One turn moves every row onto another: examples first, then more rows asked:
K_358: [-0.07 -0.29 -1.88  1.36 -2.22  0.31  2.04  0.64  0.64 -1.44 -2.10 -2.29
 -2.36  0.59  1.47  3.25]
K_172: [-0.99 -0.43 -2.78  3.07 -1.77 -0.90 -1.56  3.99 -0.12 -0.92 -2.34 -1.93
 -1.43  0.40  1.05  0.67]
K_917: [-0.69 -2.75  1.94  1.64  0.64 -0.69 -1.11 -1.41  0.09  1.85 -0.64 -1.12
  0.83  1.24 -0.06 -0.30]
K_547: [ 1.99  1.93 -4.53 -1.04 -2.33  1.18 -0.34  0.13 -1.52 -0.22  1.92  1.06
 -0.74  1.57  0.35  0.70]
K_844: [ 1.29 -1.07 -1.65  2.40  1.05  0.27 -1.94 -1.92  0.86  1.22  2.13 -2.38
  0.41 -0.12  0.28 -0.89]
K_582: [ 0.92 -1.56 -0.95  1.61  1.33 -0.08  1.07 -0.75  0.23  0.43  2.70 -0.34
 -0.63 -1.49  2.42  2.22]
K_671: [-1.60  0.51 -0.55 -0.33 -1.06 -0.59 -2.55  0.95  0.23  1.37 -2.57  1.53
  2.47  1.52  0.40 -0.46]
K_79: [ 0.01  0.81 -3.96  2.99 -1.58 -0.14 -1.77  2.30  0.52 -1.42 -1.59 -3.50
 -1.54  0.63  0.39  0.16]
K_77: [ 3.18 -0.43  0.32  4.20 -1.67  1.19 -2.02  0.75 -1.04  0.12  2.24 -1.68
 -0.69  2.72  0.34 -0.32]
K_725: [ 0.96  1.67 -2.69 -0.51 -2.21  1.25 -1.44 -2.11  2.09  1.66 -0.21 -0.09
  1.21  1.73  0.91 -0.36]
K_764: [ 1.80  0.65  0.94  2.13  0.91  0.20  1.06  0.14 -2.73 -1.51  2.22 -0.70
 -0.70  0.83 -0.13  2.93]
K_607: [-0.69 -0.22 -0.60  0.95 -2.47  0.01  0.78 -0.03  0.72 -0.67 -3.36 -3.13
 -1.81  1.85  0.04  2.09]
K_107: [-0.66 -3.39  0.45  2.82  0.90 -1.21 -1.24  2.31 -0.05  1.38  0.79  0.77
  0.16 -0.57  2.47  0.80]
K_730: [ 0.85  1.31 -1.94 -1.21 -2.94  0.85 -1.63 -0.84 -1.59  0.87 -0.55  0.22
  0.20  3.54 -1.63 -0.85]
K_930: [ 2.24 -1.65  1.06  4.35 -1.56  0.43 -1.46  3.21 -1.57  0.07  1.88  0.17
 -0.97  1.95  2.06  1.04]
K_845: [-0.51 -0.62 -1.30 -0.08 -2.36  0.05 -0.30  1.82  1.16  1.29 -1.26  3.42
  0.68  0.62  3.91  2.09]
K_861: [-0.71 -0.63 -0.63 -0.90 -3.05 -0.34 -1.58  2.47 -2.35  0.93 -1.60  2.63
 -0.17  3.34  0.14  0.22]
K_215: [ 0.49 -0.04 -2.71 -1.24 -2.69  0.19  0.46  2.74 -2.34 -0.32  0.93  3.09
 -1.26  1.32  1.76  2.29]
K_489: [ 0.57  2.29 -4.10 -0.27 -0.28  0.57 -0.30  0.54  0.72 -0.20  0.97  1.58
  0.90 -1.08  2.38  1.68]
K_446: [ 0.74 -0.22  2.80  2.23  0.46 -0.16 -0.19  0.40 -2.82 -0.61  0.23 -0.94
  0.09  2.38 -1.24  1.80]

K_107 turns into K_582
K_489 turns into K_725
Now these:
K_358 turns into K_79
K_215 turns into K_547
K_446 turns into K_930

One turn moves every row onto another: examples first, then more rows asked:
K_38: [ 1.85 -0.67  0.25  1.19  2.33  0.20  0.51 -0.94 -0.24  0.71 -2.84  0.84
  0.94  2.62 -0.55 -1.99 -0.59 -1.98  0.50 -1.25 -1.21 -2.30 -1.56  3.38
 -0.95 -2.07 -1.34 -3.46  1.03 -0.21]
K_884: [ 1.79 -0.04  0.94  0.63  1.63  0.33  0.57 -1.40 -0.58  0.44 -2.46  1.04
  0.98  2.42 -0.79 -2.00 -0.62 -2.24  0.03 -1.57 -1.97 -2.58 -1.08  3.45
 -0.67 -2.43 -0.65 -3.02  0.51 -0.22]
K_260: [-1.38  0.70 -0.52  3.14 -1.05 -0.15 -2.54  1.78 -1.72  1.22  2.84 -0.23
 -0.57 -2.20 -0.42  1.58 -0.56  0.83  0.49  0.42  1.53 -0.81  1.56 -0.43
  0.77  3.55 -1.76  0.62  0.63  1.41]
K_166: [ 0.73 -1.05 -1.42  2.47 -0.69  0.45 -2.61  2.91 -3.07  1.71  2.63 -1.15
 -0.63 -2.45  0.38  0.68 -1.43  0.59  0.77 -0.12  0.97 -0.45  1.88 -0.55
  0.28  1.91 -1.63  0.63 -0.34  1.45]
K_674: [-2.95 -0.76  0.64 -1.40 -0.92 -0.37 -2.38 -1.97 -0.84  0.88 -0.11 -1.72
  0.05 -0.45 -0.01  0.71  1.05 -0.98 -0.92 -2.69 -1.65  1.05 -1.33 -2.54
  2.71 -0.57 -1.86 -0.30 -1.34 -0.18]
K_67: [-1.89 -0.26 -1.35  1.62 -0.71  0.19 -2.01  0.32 -2.28  1.92  3.63  0.66
 -0.99 -1.26 -1.86 -1.96  0.63 -2.15 -1.09  1.68  3.21 -0.74  1.66  0.16
  1.61  2.71  1.61 -0.90  0.17  1.54]
K_786: [-0.84  0.15 -2.10  0.43  0.77 -0.82  0.46  0.66 -1.02  1.93 -2.07  0.58
  1.91  2.30  0.86 -2.43  2.20 -3.42 -0.36 -0.40 -2.12 -1.98 -0.64  2.46
  0.53  1.67 -1.66 -2.31  0.46 -1.88]
K_680: [ 2.09 -0.90  2.21 -0.74  1.33 -0.31  0.47 -1.96 -0.65  0.86  1.54  0.61
 -3.47 -1.19 -3.23  0.04 -2.28  1.94  0.61  0.46  3.06 -1.10 -1.54  0.14
  0.77  0.38 -1.48 -1.18  0.55 -1.99]
K_962: [ 1.84 -1.03  0.44  0.82  2.61  0.13  0.59 -1.37 -0.17  0.15 -1.64  1.37
  2.06  2.30  0.51 -2.22  0.67 -2.43 -0.14 -1.08 -1.45 -2.39 -1.78  2.94
 -0.42 -1.99 -0.68 -3.21  0.13 -1.13]
K_772: [-4.55  0.58  0.89 -1.55  1.06  0.07 -1.10  0.13 -2.78  2.43 -0.41 -2.11
 -1.20  0.02 -2.61  0.21  0.83 -0.55  1.80 -2.54  1.33 -2.41 -2.78 -0.08
  1.55  0.11 -0.55 -2.51 -1.18  1.57]
K_571: [ 3.13  0.49 -2.47  2.29  0.05  0.17  0.71  0.13 -1.02  2.40 -0.34  1.63
 -0.16  2.28  0.06 -1.88 -1.57 -1.65 -0.29  0.67 -2.19 -2.34  0.57  2.22
 -1.82  0.91  0.49 -1.64  0.52 -1.31]
K_34: [-0.74  0.55 -2.37  0.68  0.09 -0.85  0.18  0.77 -0.41  2.03 -2.00  0.27
  2.66  2.18  0.81 -1.80  1.95 -3.00 -0.44 -0.93 -1.91 -2.36 -0.01  2.84
  0.82  1.55 -1.69 -1.98  0.90 -0.81]
K_310: [ 3.46 -0.10 -2.20  2.26  1.48 -0.21  0.51  0.44 -1.22  1.67  0.56  2.13
  0.05  2.84  0.36 -2.19 -0.28 -1.95 -0.46  0.38 -1.79 -2.30 -0.18  1.69
 -1.36  1.25 -0.66 -1.92 -0.32 -1.97]
K_445: [-2.18 -0.18 -0.88  1.60 -1.82  0.08 -1.43 -0.60 -2.23  1.09  3.61 -0.12
 -0.50 -1.80 -0.57 -0.71  0.29 -1.08 -2.03  1.17  1.54 -0.25  2.38 -0.68
  1.63  3.12  1.50  0.91  0.64  0.70]
K_256: [-4.23  1.35  1.09 -2.31  1.61  1.04 -1.13 -0.58 -2.34  0.28  0.08 -2.27
  0.08 -0.82 -1.42  0.67  0.94 -1.46  3.09 -3.24  1.38 -1.07 -2.33  0.81
  0.99 -0.38 -0.74 -1.09 -0.35  0.73]
K_119: [-3.22  0.46 -0.19 -2.08 -1.26  0.83 -1.86 -2.16 -0.09 -1.21  0.03 -1.95
 -0.41 -0.68 -1.28  0.68  1.74 -1.97  1.54 -2.84  0.44  0.87 -2.88 -0.66
  1.36 -2.11 -0.47 -0.67 -0.04 -0.11]
K_30: [-0.52  1.94 -2.90  1.97 -0.63  0.34 -2.45  2.20 -1.88  0.88  4.07  0.69
 -0.52 -2.28  0.02  1.34  0.87  0.09  1.29 -0.16  1.14  0.20  0.38  0.46
  0.76  3.08 -1.70  0.49  0.28  0.88]
K_452: [ 1.39 -0.80  2.77 -0.31  1.21  0.93  1.01 -2.29 -1.61  0.18  2.17 -0.99
 -3.09 -1.28 -2.77  0.78 -2.79  1.30 -0.89 -0.77  1.97 -1.68 -1.06 -0.10
  0.43  0.17  0.50  0.32  0.46 -1.98]
K_389: [ 0.71 -0.99  0.03 -0.40  0.96  0.33  0.24 -3.56  0.76  1.55  1.88  0.33
 -0.57 -2.66 -0.98  0.72 -2.53  2.33  0.70  0.64  2.29 -1.26 -1.56  0.54
  0.06  0.22  2.94 -3.11  0.13 -0.01]
K_628: [ 3.66  0.87 -2.08  2.42  1.42 -0.16  0.55  0.41 -0.97  2.24  0.42  1.85
  0.08  2.75  0.14 -1.68 -1.35 -1.70 -0.19 -0.14 -1.62 -3.22  0.35  2.14
 -1.52  2.07 -0.34 -1.14  0.15 -1.81]
K_854: [-0.13  0.18 -1.49  3.21 -1.59 -0.96 -3.20  2.33 -0.73  1.49  3.83  0.95
 -0.63 -2.01 -0.86  0.98  0.71  0.02  1.56  0.99  2.06 -0.55  0.01 -0.29
  1.07  2.18 -1.93 -1.33 -0.22  1.43]
K_533: [-3.01 -0.78 -0.30 -2.21 -2.42 -0.63 -2.36 -1.50 -0.62  0.75  0.30 -0.04
 -0.63 -0.50 -1.33  0.40  1.77 -1.09  0.96 -2.55  0.24 -0.30 -3.50 -2.25
  1.77 -1.68  0.02 -1.31 -1.09  0.61]
K_228: [ 0.77  0.09 -0.30 -0.08  2.18  1.80  0.41 -3.20 -0.03  0.03  3.05  0.97
  0.24 -2.24 -1.06  0.68 -3.16  2.55  1.21 -0.68  2.16 -0.38 -1.50  1.44
 -0.77 -0.45  2.59 -1.12 -0.38 -0.37]
K_54: [-0.46  0.32 -2.09  1.12 -1.19 -0.50  0.31  1.35 -0.88  1.59 -2.50  0.37
  1.81  2.05  0.15 -1.64  1.89 -2.91  0.09 -0.26 -2.47 -1.71  0.24  2.81
  0.52  0.64 -2.28 -1.84  1.18 -0.83]
K_847: [ 2.76  0.19 -2.87  2.51  1.12  0.27  0.22  0.34 -1.27  1.88 -0.53  1.59
 -0.23  2.94  0.26 -2.34 -1.28 -1.63 -0.49  0.36 -1.46 -2.08  0.25  2.20
 -2.32  0.99  0.21 -2.49  0.58 -0.62]
K_458: [-5.10  0.62  1.62 -0.62  1.19  0.80 -1.87 -0.43 -2.48  1.30 -0.56 -1.84
  0.29 -0.99 -1.49  1.27  0.31 -0.81  0.68 -3.45  0.76 -1.75 -2.03  0.02
  1.46 -0.25  0.52 -1.06  0.14  2.52]
K_152: [-1.91  1.71 -3.43  1.13 -0.53  1.02 -1.56  0.15 -2.44  1.13  3.76 -0.08
 -1.62 -0.89 -1.58 -0.83  0.93 -1.87 -1.32  0.60  2.11  0.72  1.51  0.64
  1.17  2.79  0.95  0.25  0.94  1.02]
K_159: [ 1.50 -2.00  1.46  0.12  1.79  1.64 -0.84 -1.83 -0.58  2.30  1.00 -0.04
 -0.04 -3.47  0.05  1.61 -3.91  1.28 -0.08 -1.07  0.28  0.10 -1.26  0.34
  0.12 -1.82  2.13 -1.84  1.00  0.01]
K_751: [-3.30 -0.20  1.96 -0.81 -1.70  0.10 -2.50 -1.06 -1.04 -0.14  0.42 -0.71
 -0.18 -0.95 -1.37  1.32  1.60 -1.75 -0.32 -3.18 -0.95  0.00 -2.86 -1.70
  2.18 -1.75 -0.73  0.16 -0.45  0.15]
K_970: [-0.18 -1.29 -1.97  1.49 -0.24  0.38 -1.68  0.02 -2.62  1.75  3.53 -1.71
 -0.61 -0.80 -0.25 -1.12 -0.39 -1.47 -2.66  0.22  1.70 -0.22  2.77 -1.28
  1.51  2.30  1.19  0.61 -0.69  0.48]
K_626: [ 2.03 -1.22  3.13  0.13  3.13  1.15 -0.37 -1.87 -1.05  1.77  1.70 -1.27
 -1.93 -1.38 -2.44  0.65 -2.81  0.19 -1.64 -1.09  1.37 -0.01 -0.89  0.41
  1.78 -0.89 -0.84 -0.32  0.30 -1.97]
K_84: [-0.24  0.22 -2.90  1.09 -0.30 -0.61 -0.28  1.23 -0.46  1.78 -2.63  0.30
  1.63  2.08  0.68 -1.65  1.55 -2.80  0.13 -0.29 -2.17 -1.32 -0.56  2.52
 -0.28  0.92 -2.04 -2.78  1.33 -0.70]
K_319: [-4.73  0.14  1.24 -1.64  1.30  0.74 -1.67 -0.36 -3.57  2.21 -1.58 -2.35
  0.31 -1.17 -0.43  0.39 -0.51  0.10  0.69 -2.50 -0.89 -0.41 -0.24 -0.13
  1.56  0.64 -1.23 -1.45 -0.62  2.08]
K_642: [ 1.13 -0.97  0.88  0.10  0.72  0.97  0.09 -2.50 -0.05  0.75  1.46 -0.57
 -0.82 -2.72 -0.21  2.11 -3.89  2.67  0.43 -1.47  1.28 -1.52 -1.65 -0.29
 -0.67 -0.21  2.63 -0.90  0.52 -0.10]
K_258: [ 1.56  0.48  0.94  0.36  1.79  1.48  0.65 -2.25 -0.51 -0.75  2.36 -0.22
 -2.61 -0.46 -3.39  0.24 -2.90  1.88  0.54  0.12  2.74  0.06 -1.40  1.03
 -0.04 -0.60 -0.84  0.38  0.13 -1.51]
K_664: [ 2.33  0.16  0.58  0.83  2.17  0.03  0.13 -1.81  0.44  0.44 -1.70  1.67
  1.81  2.24 -0.18 -1.55 -0.13 -2.14  0.23 -2.29 -1.61 -2.89 -1.40  2.82
  0.02 -2.23 -0.92 -3.17 -0.19 -0.79]

K_228 turns into K_152
K_571 turns into K_34
Now these:
K_533 turns into K_389
K_38 turns into K_310
K_445 turns into K_458
K_159 turns into K_970

